<105>: [-104   33   95   -9 -112    7]
<82>: [  6   9   5 115  34  39]
<65>: [   9   25 -112   -9   95    7]
loc: [33] | <105>, 1
then: [6 9] | [  5 115  34]
then: [ 9 25] | [-112   -9   95]
find: [  6   9   5 115  34  39] | <82>
find: [  95   -9 -112] | <105>

<78>: [ 30 -22   3 -33  33  33  53  40  37 -29  40  35  32  31  37  15  35  14
  33  48]
<16>: [ 13 -11  27 -35  47  49  51  40  30 -32  41  41  -1  48  49  22  34 -10
  47  48]
<100>: [ 33 -15  11  -8  24  16  37  23  16  -3  26  13  31  27  16  28   6  10
  21  28]
<110>: [-31   5 -35  21   7  24  38  54  61  -5  52  41  27   8  17 -57  -2  20
 -35  38]
<13>: [ 18 -15  94 -66  84  71  39  26  -1 -43  22  42 -59  82  76  61  36 -54
 108  53]
loc: [-3] | <100>, 9
then: [ 49  51  40  30 -32  41] | [41 -1 48]

<181>: [ 37  26 -47 -20  29  19 -25  39  27  27 -19   2  51   5  -9  31  14  15
   6  32 -20  24 -54 -48 -31  37 -23 -19  -6  26 -42  49  -3 -20  35  15
  47  30 -20  -5  -7]
<161>: [  5 -13 -23 -11  -2  16 -11  -9  13   3 -21   8   6  19   0  -6  18  13
 -14  26 -42  17 -34 -27 -19  52   4  -5  48  -1  -2  -6 -14 -29  29  24
  36 -10 -20  28 -29]
<80>: [-29 -11  44   5   7   2  -8 -21 -55   9 -17  29  31  17  70  25   7  32
 -35  58 -39  35  18  20 -10  25  31  -2  46 -14  31 -45  -6 -40  23  -7
  -2  -9  14  -5  -1]
<74>: [ -2  78  41   2  71  -8 -27  -1 -71  57  30  13  15  27  52  27  -6  47
 -11  93   7  59  30  36 -20 -30  -5 -16 -55 -25 -10  18  19 -30   4 -13
 -11  67  42 -91  18]
<149>: [ 37  34 -42 -21  29  28 -24  38  -1  25   1  -9 -14  26 -32 -21 -44  15
   6  30 -19  24 -54 -55 -31  36 -13 -20  -8  25 -43  48  -3 -19  39  21
  50  22 -12  -8 -33]
<46>: [  1  53  42   1  49  -3 -19   2 -26  37  21   9  10  20  31  18 -10  33
 -10  68   4  44  17  17 -16 -19  -6 -24 -39 -18 -14  15  13 -22   7  -5
  -4  50  27 -54  -4]
<76>: [ -8  -6  18  -6  20   8 -18   0 -39  21 -13  19  21  28  52  13   6  35
 -25  63 -42  42  -9  -1 -24  36   0 -16  34  10   5 -15  -6 -43  41   8
  21  10   1  -6 -15]
<67>: [ 16 -38 -51 -17 -15  13  -8  21  15 -11 -33   1  -3  18  -8 -20   2   4
  -7   6 -47   6 -57 -50 -21  69  -5  -2  60  29 -13   4 -20 -24  24  17
  50 -16 -36  46 -36]
<4>: [ 22  13 -41 -13  13  14 -14  22  15   9  -6  -8  -8  16 -17 -13 -14   8
   2  15 -16  13 -36 -34 -20  27 -22  -1   4  23 -24  26  -4 -14  13  10
  30  12 -13   2 -16]
<163>: [ 13  82  34  -4  73  -5 -29  13  -9  51  31   2   5  27  27  14 -19  41
  -5  82   7  53   8  14 -24 -22 -25 -11 -59 -26 -25  37  18 -24   5 -12
   6  58  23 -80   0]
<142>: [-22 -21  33  -1   6   8 -10 -12 -41   5 -21  26  26  22  60  17  23  31
 -33  55 -48  36   1   6 -16  41   3 -22  56 -23  24 -37 -10 -43  37   9
  14 -12  -2  10 -24]
then: [ -9  51  31   2   5  27  27  14 -19] | [41 -5 82]
find: [13 -9] | <163>
then: [ -1 -71  57  30  13  15  27  52  27  -6] | [ 47 -11  93]
then: [-24 -22] | [-25 -11 -59]
then: [ 41  -5  82   7  53   8  14 -24 -22] | [-25 -11 -59]
then: [ 17 -34] | [-27 -19  52]

<60>: [-19 -19 -22 -45   1  -8  47 -30]
<22>: [-19 -19  -3 -17 -38   1 -16 -55]
<152>: [12 -6 21 -1 20 -4 21 24]
<137>: [ 25 -30  24  -9 -25  -3 -11   0]
<95>: [ 21 -86  86   8 -14  22 -14 -56]
<153>: [-30  24  -7 -25  15 -11  54 -56]
find: [ -9 -25  -3 -11] | <137>
then: [-30  24  -9 -25] | [ -3 -11   0]
find: [-19 -19  -3 -17 -38   1 -16 -55] | <22>
loc: [-7] | <153>, 2

<53>: [-30  51  29 -99  92 -28  -7]
<90>: [-33  60  97  -7 -99  33 -29]
<117>: [-32  54  33 -99  97 -29  -7]
then: [-30  51] | [ 29 -99  92]
find: [ 33 -99  97 -29  -7] | <117>
then: [ 33 -99] | [ 97 -29  -7]

<30>: [ 88  29  55 -21  20 -29  40   3  35  41 -43  39 -36 -76]
<31>: [ -8  20  56 -10  37  87  13 -25 -44  54  50 -25 -25 -70]
<154>: [ 21  -6   2 -30  -9 -37  11  -5   0  15   5  16  -3 -19]
<147>: [-18   2 -28 -46  29  16   9  -9 -17  20  26 -26 -17 -49]
<87>: [ 13 -24 -44  54  50  16   9  -9 -17  54  50 -25 -25 -70]
<134>: [-16 -17 -22  18  31  36 -15  17 -31   1  16  24  51  -6]
<92>: [ 77  22  36 -26  14 -10  36  -1  45  24 -33  17 -21 -25]
<114>: [  5  -2  26  -1  15 -17   1   2 -17  54 -14  20 -20 -35]
then: [ 13 -25 -44  54  50] | [-25 -25 -70]
find: [ 13 -24 -44  54  50  16   9  -9 -17  54  50 -25 -25 -70] | <87>

<35>: [-54 -41 -21 -36  26   4  28]
<43>: [ 82 -15  21  50  -6 -64  15]
<9>: [-102   65   25   82  -14   21  -31]
<107>: [ 41  96  20 -21 -39  16  26]
loc: [25] | <9>, 2
find: [ 82 -14  21] | <9>
find: [ 82 -14] | <9>
find: [25 82] | <9>
find: [ 41  96  20 -21] | <107>

